In the data rows, the value 128 means zero.
Here are some points:
[126 102 168 143 146 137 167 164 114 139 105 106 167 128 115 168 156 152
 121 113 125 126  82  84]
[138 142 166 102 117 168 159 140 151 116 105 147  90 101 128 153 208 120
 104 117 139 105 115 114]
[102 125  79  94  89 123 132 144 171 111 183 162 116 121 124 150 121 161
 118  88 178 181 203 122]
[129   0 121 138 112 120 157 186  76 118 154 117 216  76  76 170  94 139
 100  94 130 171 108  43]
[137  74 160  94 133  99 136 172  66 157 147 108 171 101  61 183 159 120
 109  59  75 126  74  61]
[ 99  65  59 112 128 105 124 153 108 138 144 135 180 116  73 213 124 106
 120 138 161 107 173  80]
[160 245 146 187 159 142  83  57 152  89  67  97  33 199 195  42 151 152
 205 150  42  40  57 143]
[159  50 138 107 174 109 188  92 100 111 117 116 179 127 155 184  92 125
 152  33 160  78  71 108]
[102 171 145 180 134  79 116  84 154 128  70 101  63  89 129  75 149  83
 149 173  91 116  82 128]
[110 218  90  91 100 161 110  45 244 105 135 175 113 116 145  90 126 145
  94 170 157 119 126 212]
[157  19 136 138 174  93 174 155  80 185 165 127 198 113 122 195 161 129
  96 101 163  98 166  96]
[114 181  64 169 142  62 126 119 162 152 134  77  98 140 103 102 113 108
 182 173 110 143 134 147]
[199  72 159 136 180 165 140 156   0 149 106 132 146 114 153 231 141 112
 175 131 114 125  90  83]
[ 83 172  72 115 143 142 109 127 167  76 165 163  70 162 144 105 141 126
 113 157 111 137 153 146]
[203   0 253  98 187 227 214 197   0 207  69 112 206 108 151 212 123 118
 129   8  93  78  85  30]
[117  42  59 125  53 194 146 227 127 147 145 146 122 110  74 184  92  67
 120  95 186 183 221 135]
[201  76 108  97 115 108 158 150  80 167 179 103 169  97  73 151  75 160
 138 110 125 148 108  40]
[158 199 100 160 197 201 168 158  91  77 132 185 163 129 148 207  96 117
 126  65 152 133 149  96]
[121 152 171 153  78  89  99  82 208 148  86 114  61 173 119  83 132 131
 166 116  85  80 113 143]
[216   0 187 137 182 184 162 226   0 165 158 141 255 100 131 227 150 100
 129  61 135 157 133   6]
[ 13 255  69 137  57  97  53  35 156  99 171 106  67 142 107  81 119 135
 136 215 128 116 112 213]
[132 253 107 158 118  91  85  10 183 106  87 131 105 100 122  66 118 176
 186 113  95  73  60 176]
[ 81 180  97 139 103  98  73 146 170 121 179 102 131  93  99  71 162 158
 126 127 152 102 155 173]
[100 175 106 108 130 172 101  66 105 129 103 143  73 142 127  94 176 128
 101 128 212 157 133 193]
[183 130 154 109 167 209 145 128 100 145  76 139 104 125 186 203 104  73
 140 113 129  91 109  91]
[157 151 124 165  67 104 129 130 120  77 126 125 104 189 136  69 132  93
 140 110 101 111 186 141]
[133 131 128 158 156  94 150 141 111 149  87 105 141 101 113 110 117 138
 130 117  92 122  42 108]
[111 139 170 188 138  79 115  93 165 134  94 113  94 122 133 144 112 146
 159 128 141 136 110 132]
[179  78 183 170 204 112 159 137 115 211 111 120 149 105 141 102 136 140
 140 136  74 143 102  88]
[169 122 152  85 130 148 109 123 143 105 127 138 117  98 117 126 132 185
 132 149 204 150 126 123]
[102 126 117 137 119 111  65  98 122 144 133  88 103 142 123  79 141 109
 140 180  79  88  95 197]
[179  89 159 122 161 176 172 209  95 185 187 131 160 130 168 195  93 150
  90  63 140 124 163  90]
[139  67 161 138 157 149 108 184 100 201  88  89 149  89 147 131 113 109
 110  93 122 105 176  71]
[127  75 101 163 137 143 198 195  80 172 146  87 182 123 104 174 168 152
 101 130 107  90 119  49]
[153   0 149 113 184 206 249 209  11 169 129  97 239  89  90 213 155  87
 122  99 142 117 160  71]
[176 126 146 148 170 110 137  88 112 110  43 111  69 110 137 109 172 143
 151 140  29  63  82  90]
[160 123 178 223 177 122 190  83  44 128  88 101 136 126 143 117 186 128
 138  64  84 132  71  89]
[145  53 118 150 173  96 122 101  95 231 137  79 187 119 125 158 137 119
 110 104  47  79  40  73]
[139 255 155 154  73  75 103  26 229  44  59 163  95 156 118  69 154 117
  67 183 121 126 107 219]
[140 106 122 151 138 207 154 148  93 170 173 100 123  83 109 149 132 138
 151 140 154 143  98 120]
[114  90 141 115 166 148  89 136 120 141 108 168 132  98 191 112 142  81
 108  77  87  77 147  71]
Then 10 other points, each followed by its number:
[118 167 136 131 166 104 123  44 170 100  66 131   5 152 184  97 132 109
 144 135  93 132  67 126] 0
[154 179 177 129 107 141 144 190 108  91 115 182  80 129 167 133 109 145
 137 138 151 142 112  77] 1
[107 146 138 161 113  50 109  60 145 159 151 106  99  99 158  69 144 135
 141 126  85  80  93 140] 2
[ 98 178  80 141  85  92 122 131 166  67 111 155  69 127 133  95  69 138
  98 124 117 111 161 169] 3
[ 55 122 146 121 113  97  55  97 188 107  96 140 118 115 155  50 133 107
 129 171 143  88 106 166] 4
[145  91 160 142 158  98 115 135 128 163 113 121 173 112 134 142 125 160
 125 135  76 144 103 129] 5
[ 76 180  59  44  96  94 106 146  97  81 126 105  92 150 144 107  89 117
 124 143 207 117 199 176] 6
[138 151 169 129 174 172 161 165 141 115 116 179 109  70 177 132 127 140
 130 146 127 165 128 121] 7
[148 161  88  93 120 111 127 125 193 164 162 132 168  88 114 105 129 146
 133 129 112 110 125  81] 8
[151  97 144  97 145 140 150 134  78 177 157 168 119 112 161 113 107 143
 115 128 110 110 127  71] 9
Which of these numbered points is nearest to each point below, looking only along the 3 directions in which the first points spread most? Its number follows each.
[133 148 150 137 121 117 102  47 105 138 109  96  77  88  89  63 185 117
 138 164  57 127 111 136] > 2
[141 219 193 133 162  77 111  45 159  70  79 125  12 131 204  36 132 159
 168 200  58 160  98 177] > 0
[111 160 109 151  58 120 160 175  79  94 137 175  81 170 113 135 101 123
 141 130 177 180 193 196] > 6
[138  88 135 128 179 187 157 170  22 134 118 137 172 145 107 183 157 152
 152  78 126 134 114  66] > 9
[138  99 149  98 192 124 134  98  80 207  56 104 120  51 160  80 168 126
 168 165  52  83  65  70] > 5
[ 77 255  39  88  41 142 138 108 217  99 182 176  70 174 112 108  85 173
 116 105 232 141 139 198] > 6
[181  78 133 149 137 139 139 144  99  97 112 131 182  95 145 133 118 112
 106 108 118 123  85 148] > 9
[165  96 149 121 124 175 116 197  44 115 143 153 166 188 116 217  87 163
  87 137 231 153 177 142] > 7
[159  89 136 129  96 165 168 125 155  98 161 162 131 153 124 169  86 140
 117 103 173 204 178 129] > 7
[156 229  91 114  72 105  85 102 190 102 110 181  80 160 143  73 142 145
 156 157 151 150 165 150] > 3
[163 217 108 116  82 165 109 121 179  90 136 128  38 163 117 119 116 109
 134 173 146 107 110 180] > 3
[ 84 190  71 108 102 148 133 134 207  55 147 181  58 191 177 120  72 144
 126 153 197 149 143 243] > 6
Here are 10 other points, each followed by its number:
[ 81 145  61 116  78 102 125  96 179  92 168 152 141 123 146 107 131 141
 125 150 129 138 195 204] 0
[119 213  74 125  22 148 109 115 169  95 118 167  38 200 163 129  93 154
  87 123 184 146 197 161] 1
[127 140 144 134 158 112  93  32 193 140  70 161  82  90 163  25 144 126
 137 165  82  65  97 137] 2
[115 255 126 116  81 150  43  40 173  77  85 204  39 153 186  51 111 133
 160 183  81 157 119 189] 3
[ 38 133  55 129  90 111 103 135 186 115 119  82 204 119 106 142 123 134
 123 170 178 169 223 188] 4
[128  60 114  96 181 132 182 180  99 120 140  72 224  80 123 152 103  76
  93 124 166 163 139  77] 5
[148 162 148  92 156  72  83 131 121 133 145 156 120 132  88 116  69 130
 134 130 140 126 155 142] 6
[110 141 105 128  53  73  86  95 160 149 130 103 170 136  98  96 159 138
 101 185 135 131 176 199] 7
[150   1 157 144 123 146 185 194  29 119 125 154 183 150  78 234 116 166
 123 105 182 175 139  52] 8
[ 87  57  98 115 126 129 137 198 101 185 182  92 218 135  94 206 103  79
  89 110 141 132 197 144] 9
Which of these numbered points is nearest to each point below, looking only along the 3 directions in which the first points spread most? Its number follows each.
[255  17 197 113 216 182 185 224   0 173 172 101 213  66 141 255 102  85
 104  30 161 158 109   6] > 8
[116  20 128  72 153 133 112 186  77 147 121 135 155  97  79 194 111 118
 135  89  99 148 155 101] > 5
[ 84  80 105 109 102 133 108 187 144 153 180 136 178 111 114 171 116  64
  81 164 175 170 178 149] > 9
[ 62 164 100 150  89 112 104 129 208 119 225  80 109 150  82  99 148 115
 128 135 127 136 115 170] > 7
[ 51 175   0 129  22  46  80  65 255 107 155  86  75 160  73  96 142 131
 127 192 105 115 147 202] > 7
[176  68 146 111 134 121 132 225  63 134 150 132 169 159  78 188 107 156
 113  98 162 188  84  94] > 5
[168 215  93 117  77 113  75 117 255  84 149 139  60 166 171 121  92 166
 121 180 215 192 232 216] > 1
[111 173 120 133 130  80  69 104 205 138 173 135  75 138 123  66 145 124
  77 170 126  88 177 164] > 7
[ 88  63  81  90  97 138  68 144 120 155 158 133 195 151 131 101 140 116
 110 187 177 157 170 168] > 4
[ 14 121  77 124  85  81 100  91 186 142 185 102 139 141  29 112 158 111
  94 157 158 105 186 221] > 4
[ 95 240 162 150 103 137 119  54 142  81  43 123  60 236 155  74 132 183
 166 170 136 126  92 203] > 3
[170 215 204 152  94  88 114  47 160  83  63 105  60 125 161  73 145 153
 193 217  63 124  33 164] > 2
